The rows of A fall into several groups, and each row is roughly a mix of its group's hidden directions.
A:
[180 -140 257 25 -126 -289 -136 -13 327 43]
[-97 -82 368 -116 -106 174 170 16 -74 323]
[285 -303 -289 104 -29 -226 43 25 113 -107]
[-388 -193 81 35 67 82 -87 56 -65 -352]
[-73 28 -307 51 242 -60 -131 146 346 150]
[169 -151 230 -43 35 -90 -333 131 -70 312]
[223 -120 -212 -79 381 -209 -43 -24 -163 -110]
[-65 395 212 222 101 -240 -35 71 122 49]
[321 165 22 208 -59 -185 295 171 48 124]
[258 -22 39 18 -130 -166 -36 -285 -268 -279]
[-480 32 103 60 -18 29 281 32 11 -136]
[68 -165 156 -3 -261 -455 48 49 -59 -76]
[57 -157 -5 324 232 -245 242 129 -40 149]
[-376 237 -73 58 -194 -174 108 -235 -9 64]
[177 -45 -83 204 334 34 214 -225 -222 74]
[-87 -77 -268 238 276 -176 173 194 -74 153]
[157 -110 -182 198 -9 -435 -170 32 33 -127]
[401 -344 -124 -71 -44 -51 99 28 -5 -176]
[108 -198 -254 235 61 -296 -222 140 66 100]
[-106 -133 -285 242 124 176 96 -260 120 198]
[-313 -196 -37 -121 58 -97 -163 -390 -32 -31]
[-121 47 -425 82 324 -38 142 100 -17 66]
[-69 -122 51 102 -32 -121 324 -223 37 -375]
[225 -215 38 249 -93 -153 -129 -171 -328 -10]
[-145 17 -204 -197 -113 213 -394 55 -52 157]
[274 219 -100 218 63 103 94 352 38 -126]
[118 98 -46 151 -154 72 -436 1 87 -264]
[-137 -72 -147 2 -275 408 -110 -124 -164 56]
[-273 -190 -73 -130 274 30 -23 -290 111 -199]
[-23 106 -49 -267 360 306 147 120 -5 31]
[-18 181 -242 -23 -32 -54 269 342 143 -199]
[-195 41 158 -45 82 283 372 88 -185 104]
[-190 88 148 -88 8 271 348 10 -26 -277]
[144 274 37 253 111 55 11 408 12 -49]
[225 -413 201 -152 101 93 64 148 6 -127]
[-206 -95 246 -64 306 308 3 137 33 -145]
[-58 264 426 86 57 -244 78 -18 26 -115]
[-385 -25 315 -18 4 69 260 153 37 -2]
[32 -14 255 -11 -19 139 -360 151 -250 211]
[175 -64 -85 172 414 -42 253 -167 18 93]
[215 118 -246 -439 -28 -54 54 -110 -11 -116]
[50 11 -125 308 55 235 -327 46 -186 174]
[173 -32 -244 310 30 -347 98 160 12 -45]
[245 -6 5 -193 -307 86 -102 -192 -316 -11]
[-153 -4 -65 -114 -60 -287 359 114 -137 -242]
[-240 14 -281 86 39 -30 95 315 119 -275]
[48 249 -190 3 -44 -12 -54 440 126 174]
[111 208 -129 263 227 -146 100 106 269 -195]
[83 89 119 183 8 168 -151 339 -163 301]
[114 112 136 -13 -175 -399 -140 -236 -13 191]
[-426 -160 19 -69 -89 128 -229 -180 85 -130]
[-32 138 370 79 92 182 232 -1 180 232]
[-185 -115 324 237 -65 247 -52 114 -230 -57]
[-152 32 -123 -88 -156 90 -391 171 166 238]
[-108 221 228 26 -265 -309 201 -117 9 110]
[268 119 -201 216 53 21 21 361 158 117]
[174 -44 122 -20 -181 -338 37 -113 -7 -370]
[-128 -197 -165 174 290 -229 -67 -64 211 -208]
[203 194 -135 208 61 161 -90 404 -53 38]
[-269 -128 -106 235 165 -43 -80 325 -26 -221]
[-43 -43 172 66 180 -173 -379 15 93 305]
[14 -21 358 -106 200 170 176 -310 31 90]
[111 112 -118 181 200 205 110 381 175 -65]
[69 -19 132 361 230 -95 299 195 4 -56]
[410 251 -6 -50 -96 -71 119 162 -35 237]
[-106 50 -357 -206 -80 203 -275 6 47 190]
[-237 -206 92 -23 -33 230 30 -182 -202 -329]
[-104 82 -311 113 279 35 -50 -162 155 -294]
[186 68 146 14 -204 212 -270 -232 -162 -212]
[-173 90 -126 152 -161 -370 53 -61 152 275]
[80 119 296 -238 -95 196 0 -256 35 259]
[22 -16 112 -9 -142 -158 294 -49 -309 -320]
[-111 157 -71 35 -24 -11 92 192 145 -485]
[-131 -208 -371 6 -37 253 -150 145 -127 151]
[153 -18 -8 -136 157 271 -387 25 -97 213]
[53 312 56 -55 -167 332 113 219 -105 170]
[51 -187 5 -122 92 -219 94 -123 5 461]
[-117 -78 262 60 -90 -178 385 227 -44 -107]
[99 65 151 195 300 -220 -36 220 141 250]
[274 121 269 34 -359 -210 66 -11 -60 35]
[-147 4 -203 55 293 -151 262 223 227 33]
[46 26 -65 -31 15 164 -414 -28 282 242]
[-20 -130 -14 173 -136 -343 -180 173 -46 313]
[-82 -46 -144 201 266 -183 139 256 280 88]
[142 71 105 -67 -265 180 -286 -212 -186 -203]
[307 79 250 -82 232 -11 -335 -41 30 85]
[-134 -188 -225 27 73 272 -240 235 -129 178]
[212 -132 280 88 72 -312 126 198 199 3]
[-232 -231 272 -36 123 96 -71 -324 -55 -159]
[-249 -194 64 150 -311 -72 -158 -259 9 -157]
[-263 162 -193 -335 -111 268 -93 32 -75 31]
[5 -100 10 317 -158 -65 -145 155 -397 52]
[-341 -239 18 -64 68 80 -286 -92 -257 -24]
[-190 104 -170 -326 -104 -162 13 101 278 -198]
[-122 -481 75 -220 -7 73 -91 -98 -147 17]
Here is one row of each group, with its name. Which group are the others in?
[67 75 302 167 -5 -207 51 133 -206 -333]	W
[198 -70 55 -12 485 -4 -28 103 -223 42]	V
[-88 87 -18 21 223 89 51 170 490 8]	F

[-61 -63 -324 2 195 -346 45 128 229 68]	F
[-12 16 167 183 -48 -357 -298 106 -179 150]	W
[-165 24 -223 -156 233 161 232 -55 -183 271]	F
[-176 -101 -41 426 -54 281 46 26 -26 189]	V
[-11 -69 -186 84 120 31 -284 50 102 436]	F
[-87 -132 -193 156 338 -123 -43 -68 230 -265]	W
[-425 -239 -100 70 25 153 168 196 -2 -39]	W
[-227 176 146 59 -208 -114 124 208 347 -54]	V
[-65 91 -190 -319 -229 12 -145 -168 -243 -185]	F
